In the data rows, zero lies at 4.5, halfway between 4 and 5.
Here are some points:
[1 9 8 3 5 2 0 9 4 4 4 8 8]
[4 5 6 4 4 4 4 5 5 7 5 4 4]
[3 5 6 2 6 7 5 6 5 6 5 6 5]
[5 6 5 4 6 5 4 6 6 1 4 5 4]
[5 4 4 5 4 5 3 4 4 4 4 5 5]
[3 7 5 3 5 4 2 6 6 6 4 6 6]
[5 4 4 6 3 3 5 3 4 3 4 3 4]
[2 9 0 6 5 5 0 9 6 3 1 9 6]
[4 5 4 5 4 5 4 4 4 5 5 5 5]
[4 4 4 3 5 6 5 5 6 5 4 6 4]
[6 6 4 3 3 6 2 6 2 3 6 7 4]
[5 5 4 4 4 5 5 4 4 4 5 5 4]
[6 8 3 5 5 0 3 8 6 6 2 7 4]
[5 6 4 7 5 2 4 4 4 2 4 3 5]
[5 6 6 4 5 3 5 3 4 6 5 3 5]
[4 2 4 4 3 7 6 4 5 6 5 3 5]
[5 5 4 4 5 5 4 5 5 4 4 5 4]
[4 5 5 4 5 4 4 5 4 4 5 5 5]
[7 7 2 7 3 3 3 2 3 2 4 4 3]
[6 7 0 7 4 0 3 7 6 6 1 6 4]
[3 3 8 4 5 4 4 4 3 3 6 3 7]
[6 6 5 4 5 5 3 5 4 5 4 6 5]
[7 4 3 5 5 2 7 3 5 6 5 4 6]
[3 4 5 4 3 5 4 6 4 6 5 4 5]
[5 3 3 5 5 6 5 4 5 5 4 4 4]
[4 2 6 5 5 4 6 3 3 4 6 2 6]
[4 6 5 4 5 4 3 6 5 5 4 6 5]
[2 5 5 4 4 6 0 5 4 7 6 5 5]
[6 3 2 7 4 5 7 0 2 8 6 1 4]
[5 2 5 4 5 6 3 4 5 3 5 5 5]
[9 6 3 8 2 0 4 5 0 3 4 5 1]
[6 5 4 5 5 5 7 4 4 5 4 4 2]
[5 4 4 5 4 5 4 3 4 4 5 4 5]
[3 8 6 4 5 3 1 6 4 3 4 6 6]
[4 3 5 4 5 5 3 4 4 4 5 5 5]
[4 5 6 4 5 3 3 5 4 3 4 4 5]
[0 5 9 1 6 6 1 7 4 5 7 7 9]
[8 2 4 6 5 5 8 3 6 1 4 3 3]
[3 4 5 4 3 5 4 5 4 7 5 4 5]
[6 1 2 8 2 2 7 2 2 5 4 1 3]
[4 4 7 4 4 3 2 4 3 2 5 4 6]
[5 4 6 2 6 8 8 5 6 4 5 6 3]
[4 2 3 5 3 5 5 4 4 6 5 2 4]
[4 0 8 5 5 5 9 1 3 4 7 0 7]
[6 1 4 5 3 5 7 3 2 5 6 3 5]
[6 9 5 4 5 4 0 6 4 2 2 9 6]
[4 2 3 5 3 6 6 4 5 6 5 4 5]
[6 4 2 5 4 4 5 5 6 4 4 4 4]
[5 4 4 4 5 5 6 4 5 3 5 4 5]
[5 5 5 4 5 5 6 6 5 5 4 5 3]
[2 6 3 6 1 2 2 6 3 7 5 3 3]
[4 1 3 5 3 6 7 3 4 6 5 3 6]
[3 4 5 3 4 6 4 5 4 5 5 4 5]
[5 3 6 4 4 3 6 4 5 6 5 3 5]
[2 4 6 3 5 5 3 6 4 4 5 5 6]
[6 5 3 7 4 3 4 4 4 3 3 4 4]
Then 12 other points, each followed by its number:
[5 3 4 4 5 6 6 4 5 5 5 4 4] 0
[4 7 3 6 5 4 3 3 3 7 5 5 3] 1
[5 4 5 2 6 7 6 6 5 5 5 6 4] 2
[4 5 5 4 5 3 6 3 6 7 5 3 6] 3
[4 4 4 4 4 5 4 5 5 5 5 5 5] 4
[3 7 6 4 5 4 3 6 4 3 4 5 6] 5
[3 6 3 5 4 4 2 6 4 4 3 6 6] 6
[4 3 5 5 6 4 5 4 4 5 5 4 5] 7
[5 5 3 4 5 5 5 5 5 3 4 5 4] 8
[5 4 3 4 5 5 5 5 5 3 4 5 4] 9
[5 4 3 5 4 5 4 4 5 4 4 5 5] 10
[8 4 2 7 3 3 6 3 2 3 4 3 2] 11
Which three of these numbered points are nearest to each point below by angle, seen from the average point of the first points? Their numbers follow each, nearest first.
[5 7 4 5 5 4 4 5 5 3 3 6 3] > 8 9 6
[4 5 3 5 4 4 3 4 4 5 5 4 4] > 1 6 11
[5 4 3 5 4 6 3 4 4 4 5 5 4] > 10 9 8
[6 4 2 5 2 8 2 4 3 3 5 5 3] > 10 11 9
[4 4 5 5 5 4 5 4 4 5 5 4 5] > 7 3 0
[5 4 3 4 5 5 5 4 5 4 4 5 4] > 9 8 10
[6 5 4 5 5 2 6 3 5 6 5 4 6] > 3 7 11
[4 2 7 5 5 5 7 2 3 4 6 2 6] > 7 0 3
[5 5 5 5 5 4 5 4 5 6 5 4 5] > 3 7 1
[2 3 5 3 4 6 4 5 4 7 6 4 5] > 4 2 0
[7 3 5 5 5 4 6 4 7 0 4 4 3] > 9 8 11
[4 5 4 5 4 4 3 5 5 4 4 5 5] > 6 5 10
[4 4 5 4 4 4 5 4 5 6 4 4 5] > 3 7 0
[4 5 4 5 4 4 4 4 4 5 5 4 4] > 1 11 3
[4 6 6 4 5 3 2 5 4 2 4 4 5] > 5 6 8
[4 6 3 5 5 5 2 6 5 4 3 6 5] > 6 5 8
[7 3 4 5 5 5 7 3 6 1 4 3 3] > 9 8 11
[1 0 4 4 1 7 5 6 4 8 6 5 5] > 4 0 2
[4 5 4 5 4 4 3 5 5 4 4 6 5] > 6 5 10
[4 5 6 2 5 7 6 6 6 5 5 6 4] > 2 4 0
[4 6 7 5 5 4 2 5 4 3 6 5 5] > 5 6 1
[6 3 5 5 5 4 5 4 6 1 4 4 4] > 9 8 11
[5 2 4 4 4 6 7 4 4 5 5 4 5] > 0 2 7
[7 4 3 7 3 4 5 3 3 3 4 4 2] > 11 10 9
[4 8 6 3 6 5 3 7 6 3 4 6 4] > 5 6 8
[5 3 7 0 7 9 9 6 8 4 6 6 2] > 2 0 9
[5 8 4 5 5 3 4 6 6 2 3 6 3] > 8 5 6
[3 3 4 4 3 6 5 6 4 6 5 5 5] > 4 2 0
[4 5 6 4 5 4 3 4 4 3 4 4 5] > 5 6 7
[6 3 5 3 7 7 8 4 6 2 3 5 3] > 9 0 2
[5 3 5 5 6 7 9 3 5 6 5 4 3] > 0 2 7
[5 5 4 5 4 5 3 4 4 4 4 5 5] > 10 6 1
[5 4 5 4 6 6 6 4 5 3 4 5 4] > 9 2 0
[1 4 6 3 3 7 3 6 4 5 5 5 5] > 4 5 2
[5 9 3 7 5 3 0 6 4 5 3 8 6] > 6 5 1
[4 6 5 4 5 3 5 4 6 6 4 4 5] > 3 1 5
[4 4 4 4 4 5 6 4 5 5 5 4 4] > 0 3 2
[5 4 4 5 4 4 5 4 4 4 4 4 4] > 11 9 0
[3 9 7 4 6 2 0 7 4 1 3 6 5] > 5 6 8
[4 4 6 4 4 4 7 4 5 7 5 3 5] > 3 0 7
[4 6 6 5 5 4 2 5 4 3 5 5 5] > 5 6 1
[6 3 3 6 3 3 5 3 3 3 4 3 4] > 11 10 9
[3 6 4 5 3 5 3 6 5 5 4 6 4] > 6 4 5
[3 4 4 4 3 6 4 5 5 6 5 3 4] > 4 0 3
[6 4 3 6 4 4 5 3 3 4 4 4 3] > 11 10 1
[8 7 2 8 3 2 3 1 3 1 3 4 3] > 11 10 1
[4 7 6 2 6 4 5 4 6 9 7 5 7] > 3 2 4
[4 5 4 5 4 4 4 5 4 4 4 5 4] > 6 8 1
[9 4 2 6 4 3 5 1 2 2 3 4 5] > 11 10 9
[7 4 2 7 4 2 7 2 5 4 4 2 2] > 11 0 10
[5 2 6 6 5 4 6 2 3 3 6 3 5] > 7 11 0
[4 6 5 3 5 6 5 7 5 6 5 6 3] > 2 4 8
[6 2 5 4 6 7 7 4 5 4 5 4 5] > 0 2 7
[4 5 5 4 5 4 6 3 5 6 5 3 5] > 3 7 0
[4 8 7 5 5 2 1 6 4 1 3 5 5] > 5 6 8
[5 6 2 5 5 5 4 4 4 7 5 6 4] > 1 10 4
[8 4 3 6 5 3 5 3 3 2 3 4 5] > 11 10 9
[6 5 5 7 5 2 9 0 5 9 6 0 4] > 3 7 11
[4 5 4 6 5 4 3 5 4 4 3 5 4] > 6 1 5
[8 6 3 7 3 2 4 5 1 4 4 5 2] > 11 1 8
[3 8 6 2 6 5 3 7 6 3 4 7 5] > 5 6 2
[2 4 8 3 4 3 6 6 6 9 6 2 5] > 3 7 4
[3 6 4 4 4 5 3 6 5 5 4 6 4] > 6 5 4
[3 9 6 2 6 6 2 8 6 2 4 7 5] > 5 6 2
[9 0 5 9 4 0 9 0 1 0 4 0 4] > 11 7 0
[6 3 5 6 4 3 6 3 4 3 4 3 4] > 11 7 0
[0 2 6 0 4 7 6 7 7 9 6 6 8] > 4 2 3
[5 4 5 5 5 6 8 3 4 5 5 4 4] > 0 7 2
[3 5 4 5 3 3 3 5 3 6 5 3 4] > 1 6 3
[2 9 8 3 6 3 0 9 4 3 4 9 4] > 5 6 2
